One turning vector, and how many steps it has turned
The counts run from 0 to 308.
[ 11.4  26.0  30.9  27.5  19.0 -34.2  -8.8  15.6   5.9   4.4   4.2 -37.1
 -10.9  13.5   1.6  13.2 -28.0  -6.2   3.6   7.2 -11.8  -9.0   2.0  15.1
  13.0 -17.7 -38.2  18.3   9.2  14.4  27.0   8.3  12.6  -4.9 -35.8  21.1
 -20.7 -12.6   7.9   3.1  21.8 -12.8  21.5  33.6  23.9  23.9  21.8  -9.0
 -23.4   6.9  31.1  10.7  18.6   8.0  14.1 -14.5  15.1 -25.2 -26.7   8.0
   9.4  10.7   1.5 -14.1 -25.2  -9.4   2.0   4.0 -22.6   7.0  34.2  -5.5
   8.4   4.2  31.7]  266
[-26.7  -9.1 -17.0  -5.0  -1.1  -6.6  -8.8 -29.8   3.1   3.5 -13.3  49.2
 -23.2   2.1  -4.6   1.7 -10.7  10.2   9.3 -29.1   5.4  -4.0  22.7 -17.1
  36.4   0.0   3.5  21.3  19.8 -24.3 -26.9 -12.6  -7.4   2.7 -36.5 -17.4
   7.3  10.2   4.5  19.6 -15.4   4.5  20.5 -10.4  22.3  -4.2  15.2  14.9
  -8.2   7.3  11.8  -2.2  11.2 -23.4  11.3 -31.1   3.2  -7.7  -7.0  -5.6
  29.8  45.3   3.3 -19.2  25.9 -34.0  25.6   5.8  -0.4   1.0  -8.6 -16.4
 -48.2  15.6  11.2]  194
[  9.9 -11.1  -2.9  -2.3  14.4 -14.4 -21.7 -27.6  14.9  13.3  15.9  34.1
 -17.8 -20.9 -11.5   7.0  -2.4 -21.3  48.0  10.4   3.1 -34.8  33.5 -10.6
  32.8  12.1  -0.6 -32.4  17.3 -23.2 -20.4 -18.9  15.9  30.0  -2.6  12.6
   4.4  28.1  -5.1  19.3 -26.2 -24.3  10.0  15.5   4.7 -15.6  14.4   4.6
  -7.5  15.7   3.3  -2.1  -1.2  -7.8  18.4 -22.7  14.4   3.4  -0.4 -10.5
   9.4  17.2  33.7 -19.4  26.5  30.1  18.8  -3.5   0.5  -8.0 -37.3 -23.5
 -12.9   5.1  26.3]  146
[-20.0  -4.4   3.2   1.1  14.4 -42.0 -21.2 -11.7  -1.5  22.8  -4.6  28.0
  13.1  -5.6  29.2 -25.4 -16.0  -1.6  33.8  24.0  16.3 -11.5  12.3   7.0
  21.3  -7.1 -12.7 -21.2   3.9  15.3 -20.1 -24.3 -25.0   9.8  -7.4  -7.1
  44.2  43.2   0.5 -11.8  19.0  22.1   3.3 -11.3 -31.7   7.1  -0.7  20.1
   9.1   1.8  32.9   8.5  -5.2 -15.1  34.8 -29.9  -5.4   6.5  34.9 -14.6
  11.5  14.8   0.6  14.4  10.5  -0.2   7.8   8.3 -23.5   4.8   0.6  -4.1
  -0.7 -36.7  26.3]  103
[ 23.0  17.3  12.6  24.6  22.2 -40.5  -8.3   3.9  -9.8  12.2   8.5  -6.2
 -26.0   8.1 -36.2 -18.7 -27.2 -14.9  17.4  15.5  19.2 -15.1  22.1  11.0
   6.7 -22.7 -18.1  -0.7  29.1   5.3  -9.2  -3.3   5.8   2.0   2.3  27.2
  31.7 -19.0   0.6  -3.6   9.8 -17.8  26.2  33.2  -0.9   1.3   7.4 -12.9
  -9.8 -10.4  11.8   7.2  14.1 -33.9  21.2 -39.3   9.3 -26.5  -8.6 -11.3
  15.3 -23.7  22.0 -14.9   3.8  25.2  -0.5  -0.7 -21.0  22.6  -2.5  -9.2
  15.6   8.5  35.5]  299
[ -6.5  19.6  27.4   7.8  -9.9 -21.6 -33.2  -9.3   1.4  13.1 -22.3   2.4
  15.6 -21.3  47.9  -7.7 -12.2   8.7  33.1 -10.3  -1.2 -25.7  11.5  12.2
  17.7   3.5  -6.8 -12.5  10.3  -4.2  11.7   1.0  10.6  23.4 -41.4  24.4
   7.8  28.2  -0.6   4.6   1.2  -2.6  -9.1 -38.4 -13.6  15.2  -0.8  16.5
 -11.2  10.2  25.1  13.1 -20.8  24.1  -0.3 -37.8  20.1  25.0   1.4  -8.2
 -12.4  46.9  17.4   3.9  19.6  11.8  -0.1  15.4 -17.7  -7.8  -6.6 -20.3
  18.2 -25.4  17.9]  135
[-24.1   1.9 -31.1  46.8  -5.7 -28.4  -1.7 -13.5  16.2  -5.3  -1.5   4.5
  22.8  10.3   1.7  -2.1  -6.6 -17.1   5.1 -20.1  18.8   7.6 -13.5 -18.0
  39.7  16.9 -35.9   6.6  -9.2   6.6   9.8  12.2  -6.7  -5.1 -31.4 -15.7
  17.1  38.2 -22.5  17.4  30.5  10.4  -8.8  -4.3  -8.1  -4.2  30.5  -3.6
  -7.9  18.4  28.5  24.6  11.3  -8.8  27.3  12.0  26.1 -19.7  -9.8  10.1
  30.2  11.8   4.8 -31.8  12.5 -25.6   6.8  -8.9  -6.3  15.3  14.6 -22.0
 -26.7  12.6   3.9]  38
[ 31.0  34.6  36.2  14.5  -2.3 -35.9 -14.2   2.5   2.4   6.8   5.5 -34.6
 -13.2   9.7   1.2  13.5 -36.4 -19.0   9.3  -3.4  12.3  -9.8  15.0  19.8
  -2.0 -16.7 -11.4  11.5   3.6 -14.8   5.6  -0.1  30.6  -1.0 -23.6  35.2
  -0.9 -35.1   0.4  -5.6  -1.0  -8.4  47.1  24.4  27.3   6.1   0.4  -7.4
 -38.8  -1.1  21.7  16.7   2.9  -0.7 -15.6 -31.4  16.1  -4.9 -32.9   0.1
  14.7  11.2  17.4 -24.0  10.0   4.7   9.5  -0.1 -13.9   8.9  13.3 -21.4
  29.8  -7.7  25.2]  126
[ -7.4 -13.5  22.1  15.6  38.7 -45.9  -7.5   2.9  11.5  27.8   5.1  -1.5
 -11.6   2.5 -29.3  -7.5 -22.4  -8.8  46.5  22.2   3.9 -18.9  22.4  -4.6
  32.3 -25.8 -35.7  -6.8  19.8  18.3 -15.1 -16.1   4.5  15.1 -13.2   6.8
  11.6  32.0  -6.6   2.1  27.4 -12.6  11.3  30.3   3.6  10.1  -4.5   8.6
   2.8  -4.8  21.2   4.0   0.2   5.1  33.3 -38.4  17.2 -21.9  20.3   1.8
   0.4  -6.6  -5.8  -4.0  -7.3  11.3  10.5   0.7 -38.3   6.2  -8.6  -6.8
 -18.2   4.6  31.1]  98
[ -5.6 -17.2 -13.8  -5.3  11.2 -10.0   7.1 -29.0  10.7   4.8  -4.5  27.1
 -13.5  -0.2 -22.5   9.6 -14.3   1.0  11.0 -23.2  10.5 -12.1  25.9 -23.2
  33.3  -7.3  -3.1  17.8   9.4 -23.9 -33.2 -11.1   7.2  -1.1 -32.0 -12.0
  -0.9   8.9   2.0  21.1  -6.8   5.5  36.0   6.5  38.1  -8.6  13.9   6.6
 -15.2  -0.8   6.7   0.5   6.9 -14.3   1.9 -22.9  12.3  -8.9 -16.7   3.8
  26.9  40.3   2.1 -26.0  28.8 -37.0  36.1  -5.9  -2.5   0.8 -18.3 -21.9
 -48.3  24.9  11.2]  192
[ 29.3 -10.6 -51.4 -21.5  11.3   0.4   3.0 -14.3  -5.9   2.8  22.8  -7.3
  -2.0  -4.0  -9.4  -1.8   8.2  -3.4   1.2 -10.4 -27.8 -12.7  33.8 -16.2
 -11.3  -1.4  16.2 -26.2  25.4  -4.5  -1.4 -10.2 -11.0  -3.6   8.2  -6.0
  -3.1  -9.2  36.1  -5.1   2.2  34.0   0.5  -4.4  15.8   4.2  53.7 -16.2
 -11.4  -0.3 -17.9  20.9  13.9 -16.3  24.6 -25.2   9.6 -10.2 -23.8 -17.4
 -22.6  45.4 -13.2  30.9 -13.8 -22.2  46.5   8.6  22.4   2.1 -11.1  14.0
   4.2   5.7  12.9]  15
[ 28.2  31.0  40.9  22.3   0.1 -36.7 -11.6   3.9   7.3   5.7   1.0 -31.0
 -18.3   8.2  -6.6  15.8 -33.2 -16.7  12.7  -5.0  12.9 -13.9  14.9  18.4
   6.0 -15.0 -16.5  12.8   6.1 -12.3   7.5   1.4  30.9   5.5 -29.1  36.0
  -4.2 -28.1  -6.5   7.2   1.6 -19.7  41.7  27.1  28.7   7.0  -1.9  -7.6
 -35.2   0.7  19.8  13.5   1.6   1.2 -15.3 -30.6  16.9  -5.0 -29.2   3.9
  14.3   6.5  17.7 -28.7  12.5  11.8   4.7  -6.8 -12.9  10.8   8.4 -25.8
  18.5   1.4  24.1]  127
[ 30.6   1.4  11.7 -12.2  34.4 -20.5 -18.0  -7.4  25.4  14.3  12.3   0.4
  -7.9 -23.4 -16.6  17.9  -7.8 -31.5  37.1  10.9   5.2 -27.9  31.8  -2.0
  13.7   8.8  -9.4 -24.0   2.9  -9.5 -20.3 -11.7  37.4  16.3  10.6  12.0
  -9.4  24.7   7.9  13.1 -15.6 -10.3  19.7  25.9  19.8  -8.9  15.0  -1.5
 -27.8  23.5   9.8   1.7  -9.7  16.5  11.4 -21.7  17.5   0.4 -31.4  -5.5
  -0.1  16.2  35.6 -19.6  15.6  13.5  15.1 -10.5   4.5 -12.8 -30.7 -30.9
  -2.1  -4.1  33.5]  143
[  4.2 -19.0 -18.5   5.9  47.7 -29.2   7.0   6.9  17.1  15.0   8.8 -14.9
   2.5   5.8 -36.7  -4.5 -10.2  -6.0  14.9   7.8 -11.2  -6.7  21.9 -23.6
  25.3 -25.6 -38.9  -0.1  17.3  23.7 -11.1  -2.6  -9.8  -4.1  -4.4 -13.4
  -7.5  31.1  12.2   6.5  35.2  19.2  -0.5  21.5  14.0  19.7  29.5  -3.3
  -8.0   3.1  13.0  12.1  11.8  10.4  42.4 -24.3  23.1 -33.0 -12.7  10.3
 -10.9  10.4 -21.5   1.2 -24.1 -27.1  27.3  -3.7 -19.4   8.3  -2.4   4.1
 -27.3  15.1  25.5]  236
[ -4.2  14.9  23.7  -9.4  23.8 -30.8 -27.3  -4.5  -0.1  13.3   2.6  -1.2
  19.7 -16.1  43.3   9.1  -4.5 -10.3  27.9  23.2 -16.8 -11.9   8.3  19.5
   5.4  15.6 -14.0 -30.8 -11.7  18.4  14.8  10.3   7.9  -6.1 -20.8  -9.3
  -4.8  31.6  29.0 -20.6   4.7  22.7   4.0  -0.3  -3.2  10.0  24.5   8.9
 -13.4  21.3  38.6  16.3   2.6  14.8  30.1 -10.0  -7.4  18.1 -11.5 -12.8
   8.0  32.9  24.7  13.6 -20.9 -17.1  -0.2  11.4  -7.4 -26.3  18.1  -9.6
  19.6 -45.8  28.2]  277
[ -8.7  -8.8 -39.8  -3.9  -7.4  -0.3 -21.7 -35.1  -4.8   1.2  14.6  33.3
  -7.0 -10.5  13.6  -3.1  19.4  -6.6  18.2 -13.0 -30.2 -10.6  26.8 -26.1
  14.8  17.6  15.8 -29.6  32.7 -15.7   6.1 -13.1 -15.7   8.4  -7.7  -8.8
   3.1  19.7  19.5   9.1 -17.6   9.4 -26.2 -23.3  -8.0  -4.3  45.8   0.7
   0.7  26.0  -2.9   5.2   9.4 -12.5  39.6 -27.9   2.6   6.3  -1.4 -22.0
  -4.4  53.9  10.2  14.1  -1.7 -17.7  31.8  10.6  27.3 -14.7 -10.4   4.8
 -11.3  -5.5   9.4]  11
[-11.1  -0.5 -20.4   9.1 -48.5 -20.3 -19.0 -34.4   9.8   5.8  21.0   0.6
  14.0   3.5  25.2  19.9  10.2 -18.0  17.3 -30.8 -15.2   5.9  18.6 -30.0
  16.8  14.2   2.9 -10.1  15.6 -31.8  21.6 -25.8  -1.9  13.6 -34.4   0.9
  -3.9  23.8 -11.1   8.4  -1.0  11.0 -13.8 -26.1  -6.3  -3.2  21.1  10.0
 -17.2  24.0  -2.2  17.5  -5.5  10.0   3.6 -22.8  21.8  22.4  13.5  -9.1
  -2.6  58.3  -7.2  -4.6  19.2 -14.3  37.1   5.4  25.5  -8.7  11.5  -8.2
  -5.1 -15.4   3.6]  182
[ 11.1  12.7 -17.4  20.1  -9.5 -19.7  -7.9 -15.3  -3.6   8.1   1.0  17.6
 -22.5   3.5 -44.4 -18.7 -17.8 -14.5   4.2 -21.4  32.9 -13.1  29.7 -13.3
  13.8 -15.3  -0.1   8.3  39.1 -20.8 -26.6  -1.9   4.2   7.4  -3.8  20.7
  40.3 -21.1  -8.5  11.2  -3.5  -9.7  20.5  -1.8   1.5 -16.7   9.6 -13.3
 -12.9  -2.7  -3.3   3.0   3.8 -39.9   8.9 -46.9  14.1 -21.3 -14.6 -12.7
  15.0   0.3  21.6 -27.6  35.8  11.7  12.1 -12.1  -0.2  23.7 -20.2 -23.3
  -6.8  20.2  17.1]  161
[-41.0  -3.1   2.8  -7.4   9.3 -17.3 -15.3 -25.6 -18.3   9.2  -3.0  44.6
 -10.3  10.4  26.1   7.1  -9.2  21.5  13.7  -2.9 -15.0  -2.6  13.3   1.7
  28.6  -4.1  -3.4   7.9   8.7  -3.9   0.2  -3.9 -18.4 -13.1 -44.2 -23.7
   2.1   4.7  28.4  -8.3  -7.7  20.1  17.5  -4.2  10.9   3.2  24.5  14.4
   4.1   5.6  28.7   3.0  18.0 -28.9  33.3 -20.3 -23.5   1.9  -0.6 -19.9
  38.4  43.6   2.5  14.0 -15.6 -43.5  14.8  16.1  -6.1  -7.6  26.9   5.6
 -24.6 -17.9  13.2]  57
[ 39.0  10.3 -35.7  -8.7  28.7   3.7   1.4   9.7  17.0 -10.4  -9.4 -13.5
  -8.5  -0.5   9.8 -20.1 -17.4  17.3 -19.5 -14.7  -2.4  -6.0  31.4  -7.8
 -10.5  -6.4   1.7  22.0  16.6   6.4 -11.8   2.8  -8.8  -2.3  17.8   3.8
 -13.5  -9.4  19.6   9.9   6.5  10.1   7.5  -5.4  15.9  23.6  46.6 -13.5
 -30.3   5.3  11.9  12.6  11.3   1.8  19.6 -25.2  10.7 -28.1 -56.3  -3.1
 -13.3  45.1  -6.0   4.9   1.9 -24.7  25.9   7.8   4.5  29.0  -4.6   2.7
 -12.5  17.5  42.9]  203
[-20.7  -6.0   0.2  51.5   1.7 -29.0  -9.5 -18.7 -23.7   3.8   3.9   4.0
  21.1   3.4  -4.8  -1.2 -19.6  -7.8  39.1   7.9   2.5 -31.3 -13.4  17.4
  48.8   7.0 -27.6 -44.2   3.6  11.4  26.2  14.9   4.5  13.8 -57.7   6.3
  16.2  12.5   1.8   6.2  20.6  -1.9  13.6  16.6   0.7  -4.9  22.2  -4.9
  16.7 -14.3  17.7  29.5  11.5 -30.8  15.4   8.7  20.6  -3.5  10.4  -0.2
  18.5   5.7  15.4  -0.3  -4.1  13.0   8.9   4.0 -27.0  -1.2  -8.8 -20.1
   8.0   5.2  -6.9]  85
[ -4.0 -10.5 -27.6   5.7  22.7  -4.1 -12.8 -21.5  25.5  -0.2  -4.1  32.0
  -3.9 -20.7 -19.5   6.4   6.9 -17.8  23.2 -19.4   1.0 -23.0  22.9 -24.7
  38.2  23.1 -10.5 -11.4  10.8  -9.0 -16.2   5.7  11.4  12.4  -4.5 -20.3
  -5.1  39.7   3.7  25.8 -11.2  -4.0  -4.0  -2.1  15.3 -14.9  38.2   2.2
 -12.3  30.7  12.8  -2.7   7.3   1.5  31.6  -6.2  19.9 -13.4 -31.3  -1.9
  12.2  32.5  30.0 -29.1  21.1 -13.1  17.3 -10.2   7.5 -11.0 -27.3 -32.4
 -37.8  18.3  16.5]  6
[ 23.6  11.7  -1.3  -8.0  45.4 -19.7  -8.4  18.4   1.6  -2.4   1.2  -7.4
 -27.3  10.1   8.6  -9.9 -26.1  15.3  -3.0  19.5 -18.4  -8.8  24.2   6.5
   1.3 -23.4 -12.1  19.4  20.4  16.3   0.3  -4.6 -16.8  -6.8  -0.4   8.8
 -21.4  -6.5  31.3  -4.5   6.7   0.0  14.9  23.7  16.3  30.3  38.6 -10.3
 -14.6   1.9  20.9   2.5  26.9  -7.9  33.2 -27.6  -7.8 -30.0 -31.5  -8.6
   5.7  26.0  -8.1  20.0 -35.9 -17.9  13.4  13.8 -14.7  12.0  21.2  18.4
  -7.3   1.3  48.2]  63
[ 28.1   5.1 -47.8  15.3  30.1  -2.0   3.5   5.4  18.2 -18.6 -17.7  10.9
   0.4  -4.9  -3.2 -23.4 -19.4   7.1 -14.4 -13.1  17.5 -17.6  16.0  -7.5
  16.2  13.6  -2.0  16.6   4.8   8.1 -21.7   7.9  -5.3   0.3  11.6  -4.1
   0.2   9.6   4.2  23.1   2.5  -2.5  12.6  -1.6  12.0   7.1  52.8 -14.8
 -23.3   2.5  19.1   8.7  17.0 -18.7  15.4  -2.5  17.0 -38.6 -53.1   6.2
  13.4  26.8  14.6 -14.4  12.6 -10.2  10.9  -6.3  -3.8  30.7 -16.4 -15.5
 -27.1  31.6  38.2]  206
[ 18.8   4.9  -9.0  28.3  -8.0 -35.7  -9.9 -14.6   2.1  -0.6  17.1  17.8
 -11.5  18.2  11.9 -10.6 -30.8  -7.1  25.6  22.7  23.9 -19.5  17.3  15.1
  19.8   5.7  -5.0 -14.5   1.2 -17.3  -0.3 -48.4 -15.1  23.9  -4.1  27.5
  13.2   5.1 -23.9   8.8   0.1 -27.3  34.7  27.8 -12.9  -5.6  11.1  -0.3
  -7.1 -11.0  13.9  15.4  13.7 -43.4   0.5  -4.5   7.6 -10.0  19.0  -4.0
  37.6   0.0  -2.1  -3.8  21.9  37.7  17.3   4.5 -21.5  26.8  -4.6  -4.9
   1.5   1.8  38.9]  115
[ -3.6   6.9 -25.7  -6.3   4.9 -35.6 -11.8 -12.7   1.4   2.4  29.3  10.7
  -0.3  19.3  24.6  -1.7   0.1 -17.0  -0.8  17.7 -10.7  20.9  16.3  -8.5
  -9.5   3.0  -3.0  -4.9   3.4   9.0   9.0 -27.6 -33.0 -25.1  11.5 -18.6
  12.1  10.5  19.7 -19.8   8.4  27.8  -0.8   5.8 -16.4   3.8  39.0  -6.2
 -12.4  27.9  26.2  12.2  24.0 -20.6  50.5 -10.9 -18.5  -2.6  -1.5 -24.0
  26.7  21.7  -6.0  20.8 -20.8 -27.0  22.5   9.2  13.3   5.5  37.9  17.5
   3.3 -29.6  32.9]  246
[  9.0  21.9 -34.2  25.7 -21.9  -1.4 -19.9 -14.3 -15.4 -19.3  19.3 -11.8
   5.0   2.9  19.0   2.0  14.0 -11.1 -13.4 -15.6 -28.0  -0.8   3.8  -9.1
  -3.9  25.3   2.4 -13.9  24.2  -6.0  43.3  15.8  -6.1  -4.3 -17.2   6.9
  -5.8 -12.9  18.7   3.6  -3.2   9.4 -27.4 -14.6  -3.6   3.7  59.8 -21.9
 -17.4  27.5   5.6  24.0  19.0 -14.7  28.3  -4.2   9.5  -2.3 -30.0 -13.7
  -1.8  44.5  11.2   7.7 -17.1 -12.6  14.6   8.1  26.6   0.9  24.8   1.3
  23.8   0.5   9.4]  215
[-35.4 -22.5 -11.9   7.3  18.8 -17.2   1.1 -26.3  -5.2   3.3  -6.9  41.1
   0.4   9.0   7.8  12.1 -18.7  13.1  21.9   1.2  -5.7 -12.8   3.1  -1.0
  46.9   0.2  -9.0   3.3  -6.9  -2.6  -9.0  -6.9 -13.2  -6.6 -54.7 -23.7
  -2.0  26.1  10.5   5.8   0.1  11.9  33.4  15.5  23.9   1.6  22.5  13.8
   5.0  -8.6  21.6   6.0  20.6 -30.3  21.0   1.6  -2.0 -11.0   5.2  -1.9
  40.6  34.8  -3.2  -1.5  -2.0 -37.2  23.2   2.4 -23.8  -4.4   4.4  -8.0
 -40.1  10.9  10.8]  54
[ -1.2 -11.2 -31.6  45.1   8.1  -9.8  11.9 -11.9  -8.2  -1.7   2.8 -16.6
  19.5   3.6 -31.5   9.3  -4.9 -10.7  10.4 -21.6  -5.1 -21.0  -1.4  -5.0
  41.9   7.8 -22.3 -22.0  11.8   6.9  17.0  28.8  13.9  -2.1 -42.3   0.0
  -5.6   0.3   9.0  18.2  24.2  12.2  15.4  23.7  31.6  -0.2  42.6 -15.3
  -2.5 -10.2   2.0  30.4  17.0 -22.1  13.1  13.9  40.5 -28.5 -32.1  12.9
   5.4  17.5   6.0 -11.9  -6.3 -15.4  22.9 -12.1  -9.7   0.4 -15.3 -20.0
 -11.8  38.0  -8.2]  222
